Named moves, each a turn or a mirror, and the order they were made in; the first pair answered:
move S:
[ -5   2   6 -20   6  18  12 -11  17   2  -6 -11  17  -4 -10 -23   0  -2
  -9  26   8 -11   7  13  10  -3   5 -23  25 -10  14 -17   2   7 -15  -2
  13  13   2  -7   3  -4   2  26] -> [ -4 -10  14 -34 -11   3   8  -4  -2  -6   1   9   5  10  -9  -1   6  -9
  -6   2 -18  13  14 -15  -6  -3 -18  -8  27 -18  24  12   0 -10 -10  11
  -2  18   5  -1  -6   4 -14  22]
[ 21   7  98 -19   2   4  11  45  13 -32 -57 -23 -18 -26  -9  10   4  -9
  -7 -16   1 -51 -26  16   8  17 -30  41 -14 -19  16   6   3 -15 -18  18
  13   5 -34 -57  13  -2  14 -11] -> [ 22   6  99 -21   2   6  12  44  13 -32 -59 -22 -17 -27  -9  10   7  -9
  -8 -15   0 -51 -26  16   7  16 -32  41 -13 -18  15   7   1 -16 -16  18
  12   6 -35 -58  13  -2  16 -13]
[-12  -3 -28   9  18  13  -2   1   1  30 -23 -40  -2  13  -1 -14 -14   5
 -32  14  -1 -18  18  29  -4 -15  12 -16   9   7  -5 -12  21  40  26   7
 -23   6 -12 -13  48 -23  22   1] -> [ -8 -17 -20  -8  -7  -7  -8   8 -24  15 -13 -14 -17  33   1  18  -8  -6
 -25 -19 -36  17  28  -7 -23 -16 -20   7  11  -4  13  27  19  17  31  25
 -43  14  -7  -6  34 -13  -1  -3]
move K:
[ 15   5 -11  -5  22  15  17 -11  -5 -28  -5 -22  -7   8 -22 -15  -1 -13
 -23 -19  -8   3  23  -7  27 -11   7  -6  17  25 -11   5  -5  14  31   7
  10  28   6   6  31   7   4  28] -> [ 13   0 -14 -14  17   4   4  -6  -7 -29  16  -6 -20  20 -14  -2  -4 -13
   0 -37 -17  12  14 -28  29  -8 -10   0   2  24 -10  24  -1 -11  35  18
   1  28  12   3  12   7  -8  16]
[ 17  16  16  20  31  -7 -16  35  -6  -7   8  -2  -1  22  32 -18 -16  22
   9   1  -5  17 -36 -19   3  19  20  24 -29  26  -7   4  10  -5  13  -6
 -15 -24  -8  -8 -27 -27  22 -47] -> [ 20  18  18  12  30  31  -1  11  19 -15  -8 -38  11   1  14 -34  -2  15
 -26  36  21 -11 -13  28  26   3  29 -18   5  12 -11 -52  -1  22  -6 -11
  22   1  -6  -4  -2 -20  23   1]
[ 24   9   6   8  26  30  32  -2  -9  -1 -19   5  14 -12   8   6  12   3
 -39  33  -5 -17  -2  -4  -2  11  25  14 -15   4  -3 -26  23   5   8  -3
   9 -19   7 -14  33 -28  18 -11] -> [ 17  -2  -3 -21  16  46  12  -7  12  -5  15  13  -4  -6  12  25  22  -3
 -17  23  -1 -23  -2  -9  24   3  -6 -11 -17 -12  -1 -26  20 -35  -2  15
  19   5  33 -17  20 -21 -12   8]
[ -1 -42  21 -31   7   4  -6  -5  33 -52   4  47 -24  60 -16  23  62  -5
  19 -28 -48  12 -18 -21  -6  28  24  40 -31 -15  20  56  -7 -21 -15  13
  25  22 -38  31  26 -16  20  36] -> [  5 -30  31  -3  18  -2  16  -6  19 -48 -32  26   0  49 -27   3  58  -5
 -11 -11 -43   5 -10  -2 -24  30  54  50 -20  -1  16  39  -9  20 -11  -6
  24  10 -61  34  45 -22  49  33]
move J:
[ 10  -1  17   1 -10  -4  21  -2 -18  -8 -34 -12  18 -11 -19   0   9 -17
 -35   2  -9  18  19  16 -12  -8   0   0  28  -6  13 -14 -16  35 -13  -5
   5  12 -11  20  25  11   6  24] -> [  8   8   9  20   7  -2  20   2  -9   5 -35 -20  23 -16 -15 -17  -2  -7
 -26  12   9   3   6  25  -6   0  20  -2  14   7   0 -22  -8  42 -10 -17
   7  -3 -16  14  27  -1  23   7]
[ -1   1  26 -81 -17   1  12   7  -3   1   4  -3   1  12   0  34  27  -2
  -1   4   2   5  35  -4  23 -25 -35  -2  10 -23  14 -30 -40 -35 -35  18
  15  25 -25  23  14  41 -20  45] -> [  5   5  35 -63 -12  -9  27   5 -18  -2 -21 -11  18   5  -7  22  27  -2
 -27  11  -2  10  44   3   4 -24 -19   9  21 -17  18 -36 -41  -4 -31   7
  11  16 -43  29  30  42  -4  46]
[ 23   3 -10  -9 -22 -31   8  26 -30   8 -29   4  18  11   9  20 -11  -6
   0 -17 -43  11  11 -32 -49  21  21  32  -6  19   9  22  13 -10  10  19
   0  -7  -8   2 -21 -27 -31   0] -> [ 24  10 -11   2 -14 -33  11  29 -31  12 -34  -2  22   9   8  13 -15  -3
  -2 -11 -35   6   7 -27 -50  23  30  34  -9  24   4  17  14  -2  12  17
  -2 -15 -12   1 -19 -32 -19  -6]
[  3 -42   0  -9  24  22  55  27 -37 -30 -15   5  46  13 -28  -3  46  50
  37  28  16 -11 -31  -4  50 -20  19 -45  22  -1 -19   1 -21  -2   8 -36
 -14  12  -2 -16  27   1 -33   3] -> [  3 -43  -4 -13  22  23  52  25 -33 -30 -13   5  44  14 -26  -1  46  51
  40  27  16 -10 -31  -4  52 -18  16 -46  20  -1 -19  -1 -21  -6   8 -35
 -12  14   2 -17  28   1 -35   1]
move N:
[-27  14  -8  62 -23 -20 -24  -3 -27  11 -48 -15  22 -10 -32 -34  -9  15
   6  11 -20  29 -30 -13 -33   8  46  30 -12  12  27  -5  35  61  -7 -12
   3 -14   0  16   7  -5  37 -44] -> [-24  -3   5  38 -50 -24 -22  -6 -43  -7 -47   0  12   0 -42  -4  10   0
  -7  -7 -50  54  -6 -31 -46  -4  12  36   8  -8  49  11  25  49 -11   5
  -1   8   5  27   8  14  10 -24]
[-18  17  -2   3  38  -9  -2 -25  -4  26  15  23 -13   2  -5 -31 -28 -41
  27   6  -8  11 -28  -7  30 -18  19 -22   8  11  -8  -9 -17 -30  24  -1
  -4  10  43 -27 -76  16 -13 -20] -> [-16  10   3 -11  23 -10   1 -28 -11  18  18  30 -18   6 -10 -17 -17 -49
  20  -1 -22  21 -16 -14  22 -22   3 -20  17   3   2  -1 -23 -35  20   9
  -6  18  45 -19 -76  23 -24 -11]
[-31  32  -5 -27 -54 -35   8 -15 -40   7  -8 -10  25   9  11  18   2  -6
  -3  15   7  33   8 -17  -7 -28 -11 -36  59  12 -52  52 -24  13 -19 -25
 -34  19  -3   0   1 -11 -14 -19] -> [-33  46 -12 -11 -34 -32   7 -12 -26  23  -9 -19  30   3  17  -4 -13   6
   6  29  30  15 -11  -5   2 -21  11 -38  42  28 -68  41 -16  22 -16 -36
 -33   3  -9  -8   1 -26   5 -37]
[ -2  11   2   2   4  -9  -7  -4  10  14 -13 -19  12 -17  -5  -4   8   8
   6   8   7  10 -18  41  14   3 -13 -21 -11   4  -2  -5  12   0  -5  -3
  -9  -1  14 -10  -2 -19  15  -8] -> [  2   0   9 -14 -11 -13  -7  -7   0   1 -11 -10   9 -11 -10  16  20  -4
  -1  -3 -14  26  -2  29   4  -6 -31 -17   3  -9  11   8   5  -7  -6   7
 -11  13  17  -2  -3  -5  -1   6]
move Z:
[ 32  17 -13  12  -5  -5  10  44 -10   3  -1  30  34  29 -23  -3 -10   2
 -10 -21 -35  32  16   4 -29 -53   1   6  -3   2  50   0  31  13   4   9
  -5   9  46  13   5   2 -21   4] -> [ 30  15 -15   2  -8   7   7  37   0   1   3  27  33  26 -26  -2  -4   0
 -11 -17 -32  26  21  12 -19 -58  -6  -9   3  -5  50 -10  28   6  -4  14
   4  20  51  14   8   6 -31  18]
[ 20  -2 -34  -4   1 -19  44 -16  17 -12  -2  -9  11 -20 -21   1   1   3
  24   2  15   2   8 -16   4 -58  10 -22  -5  -6   0 -30   8 -17 -22  34
  12 -23 -15   0   5  13   3  11] -> [ 20   1 -36   2   7 -24  47 -14  14  -8  -8  -9  15 -21 -21  -6  -3   7
  23   1  17   1   3 -17   2 -55  17 -17  -9   1  -1 -29  10 -11 -18  31
   9 -30 -17  -2   7   9  11   3]
[  4 -10 -20  19 -29   0  -2  -2  -9 -21  32  -6 -19   5  32  14   8  13
 -22   0 -19  42  35 -28 -34 -14 -46  29   5 -13  13  10 -41   3 -39  11
 -30   4  10 -19  31  19 -19  49] -> [  2  -7 -24  15 -23  18  -2 -11   9 -20  34 -18 -16  -4  29   6  13  16
 -26  16  -1  24  38  -9 -16 -20 -43   9  11 -17   7 -12 -43   7 -46   8
 -14  12  13 -21  38  20 -23  66]
[-10   2  14   6   6  -3  21   0  -5 -23 -26 -12   1  -8  -4  -3  18   6
 -22   4 -12  25  20  -7 -16  -5   5   3  18   5  11 -12  -3  25  16 -15
   4  13 -21  12  14   6  15   4] -> [-10   1  14   4   5  -5  19   1  -5 -24 -24  -8   0  -5  -2   1  19   4
 -21   1 -17  28  18 -12 -16  -4   2   3  19   0  12 -10  -3  22  13 -13
   1  16 -20  11  13   7  12   7]

Each pair is two moves apart.
[ -6  28 -19  16  14  -6  13  11  13  17 -31 -28  20  21   8 -23  -5  -6
 -15  54   0   1  -4   6  -7 -30  31   8  34  11  36 -11 -47  31  14 -19
  15   4 -10  22  23  -1 -11   7] -> [-11  17 -28 -17   0  10  -6   5  31  12  -3 -17  -1  31  10  -7   3 -14
   1  42  -2   0  -1   0  17 -41  -3 -14  34  -8  40  -8 -50  -6   4   0
  25  29  16  22   8   9 -43  27]	Z K
[  7  36  -6   6   1   0  -4  36  16  63   7  -5  21 -13  -6 -19   0  61
  19  10  21  -5   2  15 -11  10   7  22 -20   5  -5  25 -27   9  -7  18
  -2   4  -6  -7  -7  13  15 -22] -> [ 11  29   1  -8 -17 -10  -6  39  -2  51  10  10  11  -1 -10   2   8  50
  17 -10  -4  18  13  -5 -26   4 -14  34 -13  -5  11  46 -30  -4  -5  29
 -13  15  -4   0 -12  23   0 -18]	Z N
[ 24 -44 -23   0 -48 -21 -27 -10  22 -19  32 -19 -30   4  16  46  24 -21
  25 -10   4  11   3 -12  14   7 -37 -18  19 -18  -7  -5   2 -26 -30  46
 -48   7  47  22 -24   1  15  -4] -> [ 34 -41  -2  22 -52 -35   4 -12  -9 -28 -11 -31  -4  -2  -2  40  31 -30
 -21  -2 -13  27  30  -5 -18   5 -18   6  44 -11   5 -10  -5  23 -24  30
 -55   0  18  34   2   4  37   5]	J J
[  0  17  14  36  39  19  39  25   6 -14 -30  -2  19  -6 -24 -16  -8 -16
 -54  26  20 -25 -16  20 -16   9  45  46 -15  38  10  -8 -13 -11  50  20
  17 -24  -3  17  18  16  16  20] -> [ -4  -2   9 -13  14  43  18  14  28 -30   5  10  -4   4 -26  13  13 -28
 -44  14  15 -25  -3  15  13 -10  -4  15  -4   8  20 -10 -24 -54  35  47
  36  20  28  21   7  36 -27  58]	K J
[ -7   7 -25  -5  36   0  34  -4  26  -7  -2  -8  -6 -48  15  10 -12  11
 -11  16 -13   6 -29  16  -2   9  11 -11 -34   3   7 -14  25  27 -20  -6
  -7   7 -14   1  20 -27 -40  -4] -> [ -6   3 -21 -15  23   6  37 -10  24 -13  -4  -8  -7 -48   8  19  -2   5
 -24  15 -19  13 -15  17  -2   2   0 -17 -19  -6  12 -18  16  27 -24  -3
  -2  19 -13   5  24 -18 -49  10]	N S
[ -4  10 -10   1 -10  12   9  18  16 -14  -4 -16  12 -15   3  -5   1   9
   4  22  11 -34   3  34  32  -4  12 -28  14 -29  -4 -40  11 -14  -4  -7
  25  22   3  -8  10   3  -6  22] -> [ -1  22  -3  32   2 -22  20  32 -17  -6 -24  -6  24 -10   8 -12 -15  17
   4  13  -5 -14  -6  15  -6  15  36  17   0  -6  -5 -12  20   8  15 -20
  -4 -14 -20  -9   7  -8  25 -19]	K K
[ -6 -18  14 -30   2 -11 -15  15 -28 -23   7  23 -40  11   1  38  14 -16
  22 -11 -18  14  -9 -25 -13  21 -18   2  18 -50   8  -3  12 -50   2   2
 -10   7  10   6 -13 -16 -29   1] -> [ -3  -4  17   5  18 -32  -3  22 -46 -13 -16  18 -26   7   4  19   0  -7
  16  -5 -18  15 -21 -27 -37  31  13  28   6 -29   2   6  21 -24  14 -14
 -28 -25 -13   3 -10 -28   2 -30]	Z K
[ 16  -3  -9 -16   9   4  -3  21  18  22  37   0  -5   8   2  -1 -11 -22
  12 -13   8 -20  -2   4  18  -3   4  -7  -9   9  -1   5  11 -36  -2   3
 -14  16  18  -5  13 -14 -12  -2] -> [ 19   1  -5   0  14  12  15  13  16  22  14 -16  12  -4  -8 -17  -6 -23
 -10   7  17 -28   8  25  14  -7  22 -10   6  10  -4 -15   9  -8  -5  -7
  -6  13   7  -1  31 -15   4   7]	K K
[  8 -17  25  18   0 -45  23  23 -35  -6 -34   5  23  -8   0  -4  -6  -1
 -14   2 -18  57  32 -22 -45  21   4  48  10  -6  21  29  -6  31  13 -20
 -17 -16 -28  13   8  -7  12 -30] -> [  8 -19  25  15  -4 -46  20  24 -36  -7 -28  10  21  -4  -2   0  -4  -4
 -10  -3 -23  60  33 -26 -44  18  -3  49  12  -9  24  34  -6  24  14 -17
 -19 -13 -26  13   5  -5   7 -30]	J N
